Each row has a name. Each question is about the rows just above it.

[104 129 106 127 108 152 107 115 105 103 200 109 109 117 106 112 215 104
 109 107] -> k228
[148 128 147 128 155 145 148 168 155 150 140 154 143 150 146 156  74 146
 153 143] -> k161
[144 128 143 129 156 143 144 180 154 146 181 155 136 154 142 159  79 144
 155 138] -> k98
[102 127 103 128  93 102  98  86  94  98 125  92 112 101 103  93 246 106
  92 110] -> k439
[146 127 145 127 153 142 146 171 152 148 157 152 142 149 143 154 113 135
 151 138] -> k947
[146 127 145 127 153 142 146 171 152 148 157 152 142 149 143 148  52 150
 153 155] -> k325
[147 128 147 128 158 147 149 180 156 149 167 157 139 154 147 158  53 145
 157 142] -> k990
[104 128 106 128  97 104 101  90  97  99 146  97 116 105 104  98 226 107
  96 110] -> k840
[158 127 158 128 153 153 156 148 156 160  62 152 160 143 155 148  52 150
 153 155] -> k595
[104 128 102 127  88 104 104  52  91 103  50  91 109  90 106  88 206 101
  90 106] -> k500
[141 128 141 128 149 139 142 169 148 142 171 148 137 148 139 151 101 137
 148 136] -> k983
[104 129 106 129 108 109 107 115 105 103 200 109 109 117 106 112 215 104
 109 107] -> k472
Among the named rows, does one hold [148  52 150 153] next to each other, in this order?
yes
Does one of the named rows hold [127 153 142 146 171] side by side, in this order?
yes
Does one of the named rows hold [127 145] side by side, in this order?
yes
Does one of the named rows hold [156 145] side by side, in this order?
no

[112 202 110 214 219 155 131 118  91] : k947
[124 198 115 211 216 141 120 107 102] : k228
[124 195 107 205 218 131 132 113  86] : k439
[ 91  85 123  50  27 161 133  99 226] : k98
[190  90  92  86 101 225  68  99 225] : k500
[ 89  95 128  61  26 164 120 103 241] : k161
[ 94  83 129  66  39 154 127  95 217] : k595
[228 126  78 156 113  79 204 182 150] : k472
[222 127  73 175 125  69 214 177 150] : k983
[ 40 164  93  50 138  92 134  69 128] : k325
[124 186 107 201 217 154 128 115  91] : k990
[195  94  84  77 108 210  83  98 234] : k840
Among the named rows, does one hold [182 204] next to each other, in this order?
no
Does one of the named rows hold [ 83 210] side by side, in this order?
no
Does one of the named rows hold [89 96] side by side, in this order?
no

[  8  31  76 125 245] : k228
[ 33 111 225 185  99] : k595
[173  68 199  28  86] : k98
[214 127 249  87 209] : k161
[219   6  13 217 121] : k990
[ 58 212 134 102  56] : k983
[180 110 232  78 230] : k325
[ 37 126 225 188  18] : k439
Is [219   7  13 217 121] printed in one of the named rows, side by side and in this order?
no
Is [ 68 199  28  86] printed in one of the named rows, side by side and in this order?
yes
Among the named rows, does one hold [  8  31  76 124] next to each other, in this order?
no
Among the named rows, does one hold [225 126] next to each other, in this order?
no
Among the named rows, does one hold [102  56] next to each other, in this order?
yes
Among the named rows, does one hold [217 121] next to each other, in this order?
yes
Among the named rows, does one hold [ 86  28 199] next to each other, in this order?
no

[193 183  73 155 159 159 178] = k595
[158 157 105 177  62 137  64] = k439
[115 117 127 177  21 138  40] = k228
[203 193  89 183 121 150 121] = k161
Is [155 159] printed in one of the named rows, side by side and in this order?
yes
Among the named rows, does one hold [182 121 150] next to each other, in this order?
no
Does one of the named rows hold [105 157 158] side by side, in this order?
no
Among the named rows, does one hold [193  89] next to each other, in this order?
yes
Is [ 40 138] printed in one of the named rows, side by side and in this order?
no

[174 109 151 157 225  80  86 119  79 162  69 162 118 132 152 171 112 167
  55 154  98 140  58 153  92 142 146 167] = k990
[100 137 142 138 147  81 124 117 137 142 120 118 129 135 135 138 145 134
 125 141 122 131 115 128 113 126 117 138] = k840
[ 75 146 129 119 102  82 145 130 159 133 131 100 132 129 112 105 173 126
 154 134 141 137 149 117 142 132 115 127] = k161
[ 75 146 129 119 102 122 145 130 159 133 131 107 132 129 112 105 173 126
 154 134 141 120 149 117 142 132 115 127] = k947
[ 33 163 134 128  69  64 161 105 192 114 189  71 140 144 130 122 153  90
 200 125 142 133 168 104 120  96  84 103] = k983
[ 52 151 150 138 144  57 131 116 158 155 111 104 132 138 126 128 187 142
 136 155 128 128 120 122 116 132 106 146] = k325
[ 70 147 135 126 115  99 140 125 158 138 128 106 132 133 118 116 173 129
 149 139 137 124 141 119 132 131 111 132] = k439
[175 115 104 112  86 197 138 139 118  94 162 137 128 120 124 117  82 104
 144 100 135 126 154 126 145 120 140 101] = k595
[ 60 147 163 154 182  20 116 106 145 168  96 109 130 143 141 150 180 154
 114 165 116 136  92 130  96 131 106 160] = k228
Does one of the named rows hold [140  99] side by side, in this order?
no
Among the named rows, does one hold [124 158] next to each other, in this order?
no
Among the named rows, does one hold [116 106 145] next to each other, in this order?
yes
Among the named rows, does one hold [135 100 144 104] next to each other, in this order?
no
Among the named rows, does one hold [102 122] next to each other, in this order?
yes
Is [149 117] printed in one of the named rows, side by side and in this order?
yes
Among the named rows, does one hold [141 122 131 115 128] next to each other, in this order?
yes

[183 155 111 124  54] : k983
[120 125 145 118 126] : k472
[170 167 118 101  39] : k228
[154 144  92 127  68] : k947
[158 140 107 119  58] : k500
Does one of the named rows hold [107 120  58] side by side, in this order?
no
Is [118 101] printed in one of the named rows, side by side and in this order?
yes
Does one of the named rows hold [101 118 167 170] side by side, in this order?
no
Is [101 118 167] printed in one of the named rows, side by side and in this order?
no
Among the named rows, does one hold [126 118 145 125 120] next to each other, in this order?
no
Does one of the named rows hold [140 107 119  59] side by side, in this order?
no
Among the named rows, does one hold [145 125 120] next to each other, in this order?
no

[124 114 153 160 125 121 170 125 147 124 173 172 151 100  97 155 102 146
 141 133 167 134] -> k947
[127 128 136 136 129 127 146 126 133 133 142 144 131 128 126 131 125 136
 132 129 134 127] -> k595
[126  95 158 150 144 143 191 136 101 124  93  92 144 113  87 142 152 141
 102  96 180 107] -> k228
[128 113 134 139 148 138  89 143  92 134 117 113 132 143 100 134  92 123
 145 172 138 132] -> k472
[130 143 152 123 116 158 125 124  83 126  41  57 135 120 122 120 138 177
 147  98 110 140] -> k840
[127 128 136 136 129 127 146 126 133 133 142 144 131 128 164 129 101 155
 171 155 130 138] -> k983
[130  88 141 153 183 137 109 147  95 167 127 120 117 185  91 126 108 106
 112 172 152 100] -> k439
[129 170 122 127 111 122 107 126 177 126 141 142 149 112 113 136 119 139
 134 103 100 156] -> k990
[129 184 118 127 121 130  92 145 169 123 131 128 167 110  84 143 110 133
 135 112 102 164] -> k98
[132 153 140 138 169 148 104 149 113 178 102 110 132 186  94 117 119 137
 128 143 105 123] -> k161
[123 147 155 128  74 130 169  95 108 109 150 176 131  83 180 134  93 202
 214 151 119 158] -> k500
[128 130 146 159 152 132 151 148 156 138 132 124 165 121  52 152 126 128
 100 100 158 128] -> k325
Does one of the named rows hold [93 92] side by side, in this order?
yes
Does one of the named rows hold [203 214] side by side, in this order?
no

[136 161 213 180]  k595
[241 241  99  99]  k472
[136 161 135 135]  k840
[136 161 213 213]  k439
Does one of the named rows hold [136 161 213 213] side by side, in this order?
yes
Does one of the named rows hold [161 136] side by side, in this order?
no

[125  78 168 101 148 110 154  77  25 234 141 101  58 122 160 206 130  27
 173 195 174  34  92 186  86  77  72  22 216 137  77  99 210  67  69 106
  80  52 164 178 152 209 196 152 109 127 128 222  53 130 218  41  39 191
  65  49 145 234 153] -> k500
[137  71 135 126 174  70 112  62 201  31  98 232  78 169  92  21  36  78
  95 190 143  90 167 184 234  82  52 113  75 211 176  98  30  32  34 148
  39 149  77 168 201  65 161 223 118 109 235  23  39  29 112 231 126 149
 161 148  43 165 196] -> k439
[125  78 168 101 148 110 154  77  25 234 141 101  58 122 160 206 130  27
 173 195 174  34  92 186  86  77  72  22 216 137  77  99 210  67  69 106
  80  52 164 178 152 209 196 152 229 127 128 222  53 130 218  41  39 191
  65  49 145 234 153] -> k472
[ 88  50 226 198 134 188 120  23  99 118 123  95 166  89  68  96  87 203
 133 138 224 158 173 111 174 136 215  26  22 113  22 209  41 125  45  67
 210 168  89 232 129  57  81 205 216  88 167 225 164 182  65 212  70 180
  29 161 153  48  98] -> k98
[119  70 154 148 138  48 133  67 145 233  90  86  26 160  33 139 127  69
  81  72  43  80 140 135  31 225 228 152 132  51 142  92 143  48 123 196
 211 227 158 170 156  26 119 227 102  51  25 235  95 112 168  58 198 140
 152 175 188 210 211] -> k947
[208  23 222  50  59 118 110  75 235  39  58 211 224 152  48 171  85  92
 139 182 110  74 140  91  66  26 204  24 213 190 224  28 235 155 193  25
 205 142 167 224  52  51 143  77 137 108 200 222  21  47 165  38 189 137
 204 124  26 202 182] -> k325
Among the named rows, does one hold [127 229 152 196 209] next to each other, in this order?
no
Does one of the named rows hold [170 156  26] side by side, in this order?
yes
Among the named rows, does one hold [ 53 130 218  41] next to each other, in this order?
yes
Is [ 81  57 129] printed in one of the named rows, side by side and in this order?
no
Does one of the named rows hold [209  41 125  45  67] side by side, in this order?
yes
Among the named rows, does one hold [127 229 152] next to each other, in this order?
no

[197 219 162  99 112] = k595
[197 219 162  99 131] = k840
[ 61  72  60 104  68] = k472
[184 193 181  65 192] = k439
[197 219 195  67 217] = k990
[227 236 225  64 236] = k983
[123 138 121  80 134] = k325
Does one of the named rows hold [124 138 121] side by side, in this order?
no
Does one of the named rows hold [227 236 225  64] side by side, in this order?
yes
Is [219 161  99 131] printed in one of the named rows, side by side and in this order?
no

[118 112  45  88  84  72 104 137] -> k500
[173 126 107  59 105 100  82 173] -> k439
[102 125 149  10 136  69 177 189] -> k98
[146 147  88  18  92 118 104 182] -> k990
[153 100  78  51  80 153 117 183] -> k983
[131 118 124  63 113  98 141 163] -> k595
[149  68 188  44 102  83 148 153] -> k161
Among the named rows, does one hold [ 10 136] next to each other, in this order?
yes
Is [ 68 188  44 102  83] printed in one of the named rows, side by side and in this order?
yes
Among the named rows, does one hold [153  80] next to each other, in this order?
no
Does one of the named rows hold [100  78  51  80 153] side by side, in this order?
yes
Among the named rows, does one hold [88 84] next to each other, in this order?
yes

